In the data rows, the value 128 means zero.
Here are some points, each followed by its number:
[140 135 115 142 139  72  92 238 153 173 120 121 128 168 100 122] 0
[130 134 131  51 112  77  60 164 124 148 173 156 152 150 131 150] 1
[117 101 119  62  77 121 110 148 138 146 162 109 141 119 148 155] 2
[128 127 129 125 121 126 126 123 127 124 133 122 127 125 129 125] 3
[132 123 120 146 131 139 141 148 133 135 110 122 117 133 127 124] 4
[135 151 129 122 136  75  87 167 127 140 140 132 134 150 110 122] 5
[115  87 107 163  37 151 167 109 149 120 125  37  99  95 145 112] 6
[129 113 130  90 130 148 125 128 121 135 134 152 141 128 137 152] 7
[117  93 123  31  60 115  92 148 134 156 184 114 149 122 146 172] 8
[134 160 140 184 184 112 134 124 119 111 104 150 124 137 110  97] 9
[137 141 119 207 184 155 169 141 139 135  71 148 106 138 115 104] 10
[143 152 121  89 184  68  67 224 128 180 129 180 150 182 105 148] 11
[145 232 175 255 227  86 145  56  98  61  85 147  95 122  67  27] 12
[125  98 111 113  76 134 133 155 145 146 132  90 125 124 139 134] 13
[123 134 144  71 181 175 138  76 103 111 137 202 152 116 145 162] 14
[127 153 160 113 110  99 103  63 102  91 170 119 131 110 128 110] 15
[126 126 131 166 110 133 147 101 129 112 125  96 110 115 125 104] 16
[116  78 173   0 159 255 154  25  82 123 154 251 206 101 210 245] 17
Which two points above are nearest to each new point by angle? Their numbers follow each, nearest first.
[138  84  80 188 173 181 192 231 168 179  52 131 113 159 121 141] : 4 10
[129 133 133  91 127 104  95 143 124 135 150 146 142 137 130 139] : 1 11
[125 160 144 188  97  93 134  74 114  84 138  73  96 109 114  72] : 16 12
[128 109 117 129 137 151 144 146 136 139 109 134 130 132 134 141] : 4 10
[144 136  99 143 147  60  89 255 151 182 109 121 122 174 104 132] : 0 11
[130 175 142 100 150  31  48 178 123 147 163 145 143 159  94 117] : 5 11
[124 112 120 133 111 146 145 124 134 127 124 112 122 119 134 130] : 6 13
[134 134 123 170 160 140 146 146 129 132  96 135 120 138 114 121] : 10 4
[136  89 106 126 154 181 165 169 145 157  89 154 137 139 142 162] : 4 7
[128 146 144  34 111  60  44 162 115 149 190 157 162 146 121 150] : 1 5
[132 110 115 129 137 155 146 147 137 141 108 137 128 134 133 143] : 4 10
[134 159 134 106 133  58  75 170 118 140 152 137 134 151 106 117] : 5 11
[138 103  92 185 117 134 156 202 167 163  92 100 104 151 118 116] : 4 0
